Here are some points, each followed by its number:
[ 33  32   9   2  -5  33 -21  -6   0  19  25   5  21  42  41 -53 -11   5
   7 -44  44 -46 -20   9  22 -32  22  12  21 -44  33   9  17 -22] 0
[-97  20 -18 -72  30 -55 -67   7  42 -18 -45  16 -76  45 -49  51  39 -12
  -1 -14  -3 -23 -21  54  14  52   6 -29  42 -34   8 -30 -46  93] 1
[ 40  10  29  20 -15 -26  30  18 -25   7   5   3 -20 -21   0 -15 -15 -15
 -16  -3 -16  23 -18 -13  -8   8  -6 -12 -10  22  14 -15  10  -6] 2
[-45 -28 -56  -8  35  23  -9 -24  -1  25   3 -12  30  -7 -32  -4   6  37
  -3   5  41 -13  21  29   9   9  -7 -20 -25   5 -33   4  11 -10] 3
[ 17 -19  21 -55 -36 -34  16  62   3  -6  -5  22  11   9 -51  21   6 -17
  21  -6 -38  26  -9 -45 -63   0   8   3  29  11  -2  24 -45 -33] 4
[-22  16  29  51  -7  23  10   4  71 -31  15  12 -50 -53  17  -9 -14  25
 -12  30 -37  51 -10  56 -20  45   3  38 -33  28  38 -32  68  34] 5
[  52   94   29    2  -56   85  -41  -66  -14   50   89   14   27   96
   44  -99  -26   35    1  -71   61 -102  -54   -6  100  -76   90   98
   40 -127   94  -12   -9 -123] 6
[-16 -14  32  15 -10   9   9  10 -37  36 -18 -17   6 -47 -24   9  40 -20
 -12 -27 -18 -40 -61  28 -24 -54 -28 -64 -25   9 -34 -38  55  13] 7
[  90  -13   77   -6  -40  -24   27  -72 -108    2  -36  -71  107   44
   92   65   44  -26  -34  -27    9    0  121  -24  -24  -59  -22  -78
   81   43  -22   89  -92    7] 8
[ 53  21  10  51   0 -49  39  36 -19  36  20 -25  -6 -15   9 -19 -16 -23
 -11  -7 -38  35 -44 -26  20   0  -6   7  -3  27  33 -19  14   5] 9
[-20 -17 -18  11  -5  13   7   2  12 -36  -9  10  12  -8   5   1  -7 -19
  28  10   2  11  27  -3  -3 -14 -11  17  -9  -3 -24  17  16  -8] 10
[106  19  63  48 -57 -43  48  25  15  19  -6 -16 -24 -19  10  -3 -45 -26
  21  17 -43  36 -18 -38  -6   3  19 -10 -13  45  64 -40 -15 -16] 11
[-12 -49  24  11  -9  61 -14   2 -25  -8  -3  33  16  -1  57  58 -50 -63
  17  48  50 -32   3  22  55 -78   5  10 -16 -50 -98  20 -50   3] 12
[-10  48  59 -24  -1 -18   9  17  -5 -16 -26 -14  65  31 -16 -34  38  10
   8  -6 -19  41 -20  -1  -1 -57 -52 -51  23  83  26  -7   8  60] 13
[ 13  27  -2  58  28 -24   3 -17  51 -17  72   7 -26  63  49   1  13 -13
 -46  15  21  16  10  -6 -11 127  16  23  51 -43  89 -68 -46 -64] 14
[-32 -37 -54 -19  67  12 -22 -24   8   2   7  -6  -8  -5 -64 -30 -30  61
  25  12  53 -20  31  19   2  62 -10 -15 -45  41 -21 -16  45 -11] 15
[ -50   29 -104   17   72   54  -35  -96  -27   63   56  -65  109   20
   -8    6   22   68  -41   28   85  -36  -50   -7   43 -118  -53   -6
  -60  -12   -9  -26   82   71] 16
[-24  16  -2  98  27  -7  -9  81 -18  66  75  56 -27 -52   1 -32  14  56
 -68  72   4  -6 -19 -58 -14   4  31  25 -73  -6  49 -40   9  61] 17
[-26 -16  29  -9   5  -8  11   6 -26  17 -12 -19   3 -28 -16   9  22   0
 -10 -17 -17 -18 -28  27 -14 -20 -14 -34 -23  19 -16  -7  24 -18] 18
[ 56   3  23  32 -24 -41  22   3 -19  47  -4  -8 -16 -24  -5 -15 -25 -17
  11  -3 -13  33 -41 -34 -15   5 -12  10 -18  14  45 -20  -2 -19] 19
[-87  -1 -25 -40  14 -14 -45   0  52 -31  -4  27 -48  33 -15  15  31  11
  -3   6   8 -29  12  54  11  46  -6 -36  24 -43 -18 -22 -32   9] 20
[ 50 -21  27 -58  22 -67   1  -4  17  49 -17  21 -27 -33  61 -24 -17  -1
 -49  39  -2  22 -22  20 -20   2 -28 -34 -36  -9  -4 -49 -30 -11] 21
[ -26  -62  -91  -47    4  -23   22   -9   55  -30 -112   40  -57  -19
  -74  -32   61  -40   -4  -71 -107  -53  -12  -19  -48   -2   51    2
   96  -16    3   23  127  -21] 22
[111  31  42  30 -52 -10  64  51 -52 -15  45 -29  -5 -22  51  -2 -22 -11
 -20   1 -16  24 -23 -43 -12 -27 -31   4  -3  30  27 -33  24  -5] 23
[-14  10  52 -16  27 -17 -46   0  45  11   7  12  13  -8  28 -21  -8 -14
  20  13  15  -4  -7  18  20 -47 -17 -43 -22  11   6  -9   6  31] 24
Which two points above are nearest to each new point by angle, seen from the average point of the numbered points? Their numbers follow each, nearest first.
[ 11 -22  -3   7 -12  26 -16   2  -9 -26  -4 -44 -13  25  54  21 -44   2
  47   2  30   9  20   7  50  42  14  30   8 -73 -27  17 -52 -48] -> 12 10
[-22 -39 -59  52   5  44  28  22   6 -44 -16  -8  30 -35 -18  12 -22   6
  37  36  -6  35  29  -4  -8 -13  -8  42 -29  25 -61  41  20  25] -> 10 3
[-44  26  39 -36 -49  27 -30 -15  41 -70  -9 -13 -36   2 -11  56  10  74
   3 -56 -26  40  51   4 -22  38 -24  32  25  52  65  54 -18  32] -> 5 1
[  5   4  -6   1  -3 -14  27  18   4  -2 -31  -9  -9   1  36 -11   5 -16
 -27 -22 -14  12  -4  34 -26  -8 -25 -13  10 -24  -3 -17  -6   7] -> 21 22
[ 19 -30  14 -67  -3 -32   6  33  20  11  -5  47  28   8 -41  29  13 -39
  12  -9 -51  22 -17 -69 -57  15   2 -36  55  24  29  24 -47 -44] -> 4 22
[ 11  -5  67  18 -23 -27  22   8  13  33  -8  49 -22  13  50  -7 -24 -36
  12  38  -8   9  -4   9 -12  -7  51 -23 -16 -17  10 -24  -6  -1] -> 11 21
[-66  27 -82 -60  -1 -40 -21 -77  27 -16 -65 -11   5   7 -92 -39  13  -9
  42 -78 -32 -29 -11  -7 -21  42  35   5  52 -24 -13   8 119 -40] -> 22 15
[  0  33   2 -51 -35  18  -6 -78   1  38 -34 -35 -10   0 -12 -16  33  57
 -51 -37 -41 -24  41  -8   1  29 -24 -56  22  73 -19   9 -35   3] -> 8 13
[  4   0  14 -37  -5  -4   4  29  12 -15 -19  19 -13  -2   6 -24   4  -7
 -22  -3  -5  -5   1  16 -14  24  -9   8  19   2   9  35 -31  -6] -> 4 20
[  1  21 -36  18 -16  17  -4   6   0 -21  26 -19   2  40 -34  13  37   6
  45 -20  13   5 -16 -56  36  -9  -1  -6  29  -2   7   7 -53  -6] -> 4 6
